In the rows, 128 means zero.
Named moves come first, each a turn or a mirror and shown by rows before and after it. Which of them, in which order, take the first row of each pair that follows to the second? Write the first one first, as in the answered first pair.
Z_915:
[119 111 129 118 130 158 152 105 126 127 115 117 147 139 118 126 138]  ->  [123 127 136 140 155 138 126 129 123 116 157 118 157 133 107 134 130]
[114  86 108 117 173 160 148 140 113 154  98 128 129 129 137 160 136]  ->  [115 104 112 135 193 143 126 161 108 143 128 129 134 122 128 166 131]
[158 108  79 115  97 133 144 119 196 152  74 178 103  96 159 188  87]  ->  [166 136  83 146 141 100 102 163 189 130 140 183 116  87 140 195  73]
Z_730:
[135 104 103 149  89 145 137  98 149 147 112 149 103 117 143 118 107]  ->  [151 138 129 113  94 110 134 136 154 129  97 148  92 134 162 113 120]
[108 141 150 120 169 116 122 127  90 111 167 129 177 146 114 125 145]  ->  [103 130 143 128 164 126 119 121  90 112 170 125 180 142 110 121 138]
[117  75  65 111 132 187 138  87 121 175  69 143 112 127 190 170 100]  ->  [145 143 113  54 134 128 138 145 130 145  44 143  89 151 220 162 132]
[117  77  84 134 111 166 159 112 135 171  84 115 115 105 153 152 125]  ->  [144 132 128  87 111 115 155 165 141 146  68 117  93 125 178 140 148]
Z_251:
[143 115  84 154  79  90  77 126 141 100 159 186 101 130 103 118  98]  ->  [145 115  84 153  81  86  76 132 141 102 157 185  98 131 105 124  94]
[141 142 159 138 194 189 124 173 126 122 107 110 139 140 141 151 159]  ->  [134 148 167 131 196 181 118 169 116 116 117 106 145 141 129 136 162]
[148 144 146 115 122 118 145 150 143 119 106 136 103 140 158 138 121]  ->  [136 160 163 113 129 110 140 139 127 110 127 133 109 148 138 110 131]
[155 119 110 118 130 123 116 109 130 110 145 119 136 105 134 119 126]  ->  [155 118 111 119 135 119 112 115 134 113 144 120 134 105 138 122 124]
Z_947:
[117 138 136 149 116 135 137 102 106 155 123 125 129 132 100 127 138]  ->  [125 130 133 136 130 142 139 122 114 166 103 117 130 136 124 159 139]
[138 125 123 165  72  94 154 115 155 173 133 200 108 118  93 105 144]  ->  [142  95  98 172 112 125 151 144 162 194 119 186 129 109 124 172 131]
[121  84  91 146 101 181 145  97 154 144  85 128 124 124 143 135 121]  ->  [132 114 113 120  80 156 159  96 152 128  72 134  99 137 145 104 135]
[109 140 191  98 122 123 124 110  99 125 117 129 143 183 137  77 164]  ->  [ 93  89 145 156 155 165 102 100  92 148 154 121 182 159 117 121 132]
Now pairs of rows:
Each pair is 2 to 4 moves apart.
[158 163 129 117 178 110 108 184 152  87 118 142 131 117 198 165  96]  ->  [115  81  76 146 127 187 141  71 145 129  90 146 139 105 168 136  84] -> Z_947 then Z_915 then Z_730 then Z_947
[108 103 117 149 103 123 143  88 124 114 153 125 150 113  81  63 172]  ->  [126 147 140 142 150  83 114 162 125  90 177 123 154 114  97  99 177] -> Z_730 then Z_947 then Z_730 then Z_947
[151 112 178 140 146 138 132 147 161 100  85 109 154 124 171 129 107]  ->  [137 114 169 181 143 123 110 124 145  85 142 120 159 112 126  99  96] -> Z_730 then Z_947 then Z_730 then Z_915
[106 111 120 184 131 114  92 107 106 118 196 143 141 106  83 109 106]  ->  [118 116 116 179 163 116  86 145 109 116 198 136 154 106 102 148 104] -> Z_915 then Z_730 then Z_915 then Z_947
[146 182 178  99  94  86 165 122 125 109 110 121 107 140 131  42 143]  ->  [150 187 181 103 181 100 142 187 103 109 146  93 157 133 147 108 144] -> Z_947 then Z_947 then Z_915 then Z_251
[123 106 131  84 126 192 142 142 128 142  79 105 149 116 160 184 127]  ->  [126 136 154  60 100 162 152 139 131 127  63 111 124 130 160 145 145] -> Z_947 then Z_947 then Z_947
[ 87  84  98 131 110 140 124  59 111 112 109 107  96 115 114 157 139]  ->  [102  91 104 106 134 143 122 102 118 113  83  97  98 119 150 203 148] -> Z_730 then Z_947 then Z_915 then Z_947
[167 136  98 163 167 116 113 207 153 133 130 145 141  98 146 175 108]  ->  [128  87  71 177  91 161 146  94 144 155 102 156 127 100 106 101 108] -> Z_730 then Z_947 then Z_915 then Z_730
[110  99 119 155 113 134 119  92 119 130 144 132 116 115 100  95 128]  ->  [123 123 126 162 113 102 105 125 135 111 161 147 100 113 106 105 117] -> Z_251 then Z_947 then Z_947 then Z_915
[142 143 136  97 136 121 142 169 151 141  86 115 132 136 178 151 131]  ->  [130 119 108 161 165 134 106 167 131 141 155 116 160 113 133 162 100] -> Z_915 then Z_947 then Z_947
